Named turns come first, each shown by rows before and after it. Which turns, in which order, take the first row of each pair that follows to the second? Write the first one first, as in the answered first pair.
Dun:
-2.67, 0.66, 2.84, -1.10, 1.15, -0.58, 3.63, 1.41, 0.20, -3.03, -1.99, 0.53, 1.28 |-> -2.21, 0.43, 2.26, -2.78, 1.81, -0.88, 1.37, 2.35, 2.50, -1.81, -1.81, 0.07, 2.13
-1.20, -0.06, -0.77, -1.46, 2.09, 0.14, 1.57, 0.63, -0.40, -0.19, -1.53, 1.25, 1.69 |-> -0.69, 0.03, -1.27, -2.40, 2.13, 0.10, 0.69, 0.82, 1.02, 0.28, -1.02, 0.85, 1.64
0.47, 0.00, 3.35, 1.84, -0.53, 1.88, -0.85, -3.04, -1.57, 1.90, -1.19, -2.64, -2.82 |-> 0.37, -0.99, 4.01, 1.40, 0.09, 1.87, -1.11, -2.44, -1.03, 2.31, -1.21, -2.69, -1.66
2.05, -2.57, -0.30, -3.38, -0.75, 1.91, -2.41, 1.13, -0.07, 6.15, -0.33, -2.02, 2.56 |-> 3.08, -0.41, -3.07, -2.47, -1.01, 1.51, -4.44, -0.07, -0.24, 4.77, 0.80, -2.19, -0.94
ninib:
-0.40, 1.92, -2.50, -1.38, -0.45, -1.07, -2.40, 1.37, -0.07, -4.14, 4.27, 1.18, -1.69 |-> -1.93, 2.18, -1.20, -1.72, -1.44, -1.25, -1.29, 1.09, -0.45, -5.37, 2.64, 1.17, -2.27
1.51, -1.41, 0.39, -1.01, -0.01, -0.32, -1.56, 1.06, 1.43, 3.53, -0.56, 1.30, 0.19 |-> 0.94, -1.90, 1.04, 2.21, -1.04, 0.10, 1.10, -0.53, -2.29, 1.68, 0.24, 1.70, -1.97
1.45, 2.34, -1.48, -1.27, 0.99, -1.58, 1.04, 2.85, 0.53, -1.99, -1.08, 0.05, 0.33 |-> 2.58, 1.69, -2.57, 0.26, 1.13, -1.10, 1.36, 2.45, -1.19, -1.61, 1.07, 0.96, 0.27
Kiv:
0.39, 1.33, -1.08, -1.13, -1.40, -0.27, -1.21, -1.24, 1.32, -0.15, -1.58, -0.77, -1.02 |-> 0.16, 1.14, -1.44, -1.28, -1.22, -0.76, -0.99, -1.25, 0.82, 0.23, -1.66, -1.21, -1.24
0.60, -0.58, 2.12, 1.47, 0.08, 1.65, -0.70, 0.33, -2.75, -1.00, 1.20, -0.45, 0.08 |-> 1.61, -0.52, 1.08, 1.31, 0.09, 1.23, -1.23, 0.68, -2.07, -0.03, 2.32, -0.27, 0.57
2.51, 1.00, -1.74, 1.98, -1.02, -0.40, -0.93, -1.63, 0.35, 0.69, 1.09, 0.94, -2.93 |-> 2.98, -0.05, -1.60, 0.90, 0.17, -0.83, -1.03, -1.06, 1.62, 2.62, 1.13, 1.06, -1.42

(2 to 3 turns a pair)
3.58, 0.38, -1.82, -0.39, 0.26, 0.83, -2.22, -2.04, -1.25, 2.81, 0.92, -0.50, -0.21 |-> 2.10, -1.18, 1.46, 0.89, 0.33, 1.42, 0.92, -2.22, -3.71, 2.08, 0.11, 0.30, 0.81 | Dun, Dun, Dun
2.64, 1.61, -4.86, -2.16, 2.06, -2.48, -2.84, 2.17, 2.94, 1.17, 1.74, -0.36, -0.59 |-> -0.97, -1.19, 1.66, 3.75, 0.36, 0.10, 5.04, -1.03, -3.82, -2.68, 0.11, 2.15, -1.38 | ninib, Dun
-0.70, -2.68, 2.45, 2.48, -1.32, 1.57, 1.83, -1.27, -3.01, -0.65, 0.02, 0.12, -0.10 |-> 1.67, -1.31, -1.66, 2.28, -1.12, 1.08, -1.96, -0.86, -1.91, 0.93, 3.23, 0.36, -0.84 | ninib, Dun, ninib
-2.98, 2.35, -1.39, -0.15, 0.85, -1.41, 1.08, 1.60, 1.42, -4.96, -2.02, 1.64, -1.85 |-> -3.43, 0.94, 1.35, -0.67, 1.48, -0.58, 1.77, 1.97, 1.87, -3.87, -3.62, 1.95, 1.44 | Dun, Dun
2.09, -1.88, 0.49, 1.03, 1.39, -0.48, 0.54, -0.77, 1.07, 3.30, -0.47, 0.25, 2.48 |-> 2.98, -0.08, -2.62, 1.13, 0.83, -0.99, -1.04, -1.36, 0.85, 2.34, 0.64, -0.54, -0.50 | Dun, Dun
0.04, 1.24, -2.12, 0.62, -0.43, 0.65, -1.21, 0.16, -1.15, 0.21, 3.74, 0.88, -0.36 |-> -0.81, -0.89, 1.15, 0.46, 0.39, 1.35, 0.86, 0.74, -1.34, 0.66, 2.07, 2.07, 2.69 | Dun, Dun, Dun
0.57, 3.28, -3.38, 2.47, -1.44, 0.65, -1.85, 0.93, -0.08, -4.22, 2.82, -1.11, 0.02 |-> 2.33, 1.61, -4.21, 0.84, 1.46, -1.55, -1.65, 1.72, 1.84, 0.30, 3.58, -0.13, 2.21 | Kiv, Dun, Kiv
0.85, -1.26, -1.59, -0.82, 2.35, -3.46, -0.28, 1.33, 1.69, 2.35, 1.29, 0.20, 1.97 |-> 1.23, -1.52, -1.43, 0.57, 2.33, -3.45, 0.14, 0.72, 0.48, 2.38, 1.82, 0.56, 1.69 | ninib, ninib, ninib
1.59, 0.81, -2.63, 1.52, 1.23, -2.65, 1.33, -0.67, -1.03, 1.05, 1.45, 1.31, -3.60 |-> 1.53, 0.94, -2.46, -1.61, 1.82, -3.29, -0.69, 0.82, 2.04, 2.09, -0.24, 0.36, -1.68 | ninib, ninib
-1.17, -1.37, 2.82, 1.72, -0.20, 0.66, 3.90, -1.75, -1.76, -0.85, -2.61, 1.18, 0.46 |-> -0.89, -1.55, 3.05, -1.00, -0.38, 1.34, 0.22, 0.39, 1.53, 0.10, -2.73, -0.13, 3.56 | Dun, Kiv, Dun
-0.78, 1.62, -0.86, 1.27, -0.39, -0.90, 1.83, -0.74, -1.77, -2.78, 0.32, 0.04, -1.81 |-> -0.98, -0.58, 1.91, -0.41, 0.57, -0.38, 2.39, 1.24, -0.20, -0.73, -1.02, -0.14, 2.92 | Dun, Dun
-2.48, -0.38, 4.93, -0.14, 0.25, 0.67, 2.27, 0.72, -0.20, -3.91, -2.47, -0.05, 2.67 |-> -2.03, -0.85, 3.77, 2.76, -0.69, 2.04, 2.80, -0.77, -2.70, -4.43, -0.13, 0.95, 0.59 | Dun, ninib, ninib
1.65, -0.76, -1.90, 2.03, -2.39, 3.20, -2.81, -2.38, -0.43, 3.08, 1.99, -1.29, 0.69 |-> -0.23, 1.25, -2.48, -0.65, -3.10, 2.11, -3.65, -1.87, 1.89, 1.34, -0.64, -2.47, -1.14 | ninib, ninib, Dun
-2.82, -1.41, 3.82, -0.95, -0.16, 0.57, 2.10, -1.29, 0.19, 0.02, -7.49, -0.37, -1.66 |-> -0.84, -2.25, 2.91, 4.03, -0.64, 1.92, 2.78, -3.30, -3.75, 0.41, -3.68, 0.61, -3.56 | Dun, ninib, ninib
1.32, -2.27, -0.20, 0.22, 1.46, -1.58, -0.03, 0.02, 0.86, 1.18, 0.73, 2.80, 1.98 |-> 2.18, -0.57, -2.36, 0.45, 1.03, -1.91, -1.56, -0.34, 0.57, 0.32, 1.94, 2.56, -0.16 | Dun, Dun
-1.45, 1.33, -1.64, -1.39, -0.78, -2.04, 0.96, 0.78, -0.87, -0.64, 1.56, -0.48, -5.24 |-> -0.67, -1.34, 1.19, -3.23, 1.40, -2.20, 1.27, 2.93, 0.94, 2.88, 1.12, 0.36, 1.01 | Dun, Dun, ninib
0.43, 0.06, 1.29, -1.86, 0.94, -3.07, 1.46, 2.92, 3.56, -1.20, 0.33, 1.13, 4.39 |-> 1.27, 3.01, -3.05, -1.02, -0.30, -3.88, -0.62, 1.73, 2.40, -2.78, 1.93, 0.52, -0.64 | Dun, Dun
-0.20, 1.96, -1.71, 1.01, -0.66, -1.14, -0.49, -1.12, -1.40, -3.62, 3.63, 0.01, -1.89 |-> -1.70, 0.73, 1.56, -3.37, 0.48, -1.62, -0.22, 1.19, 2.58, -2.54, -0.48, -1.14, 2.18 | Dun, ninib
-2.05, -0.47, 2.09, -2.27, -2.38, 2.90, 1.59, 2.54, 1.55, -2.45, 0.70, -2.21, 3.27 |-> 0.73, 1.01, -2.86, 0.18, -3.27, 2.61, -0.82, 1.36, 0.05, -2.40, 5.03, -1.99, -0.44 | Dun, Dun, ninib
0.64, -2.30, 0.34, -2.37, 2.20, -2.03, 0.69, 1.81, 2.78, 2.31, -1.44, 0.28, 3.65 |-> 1.17, -0.69, -2.94, 3.23, 0.43, -0.87, 2.07, -1.79, -2.91, -0.82, 2.15, 1.15, -3.05 | Dun, ninib
-0.93, 1.31, -0.49, 0.94, -0.93, -0.04, 0.14, -0.85, 0.03, -0.97, -0.66, -0.24, -4.01 |-> 0.94, 0.23, -1.05, -1.62, 1.12, -1.13, -1.21, 0.83, 2.48, 2.59, -0.05, 0.04, -1.38 | Kiv, Kiv, Kiv
-3.26, 1.48, 2.01, -0.72, -0.79, -0.63, 5.19, 0.28, -1.67, -4.16, -2.57, 1.45, -1.60 |-> -3.55, 1.69, 2.27, -1.96, -0.29, -1.38, 4.01, 1.33, -0.01, -3.25, -3.55, 0.78, -0.36 | ninib, ninib, ninib
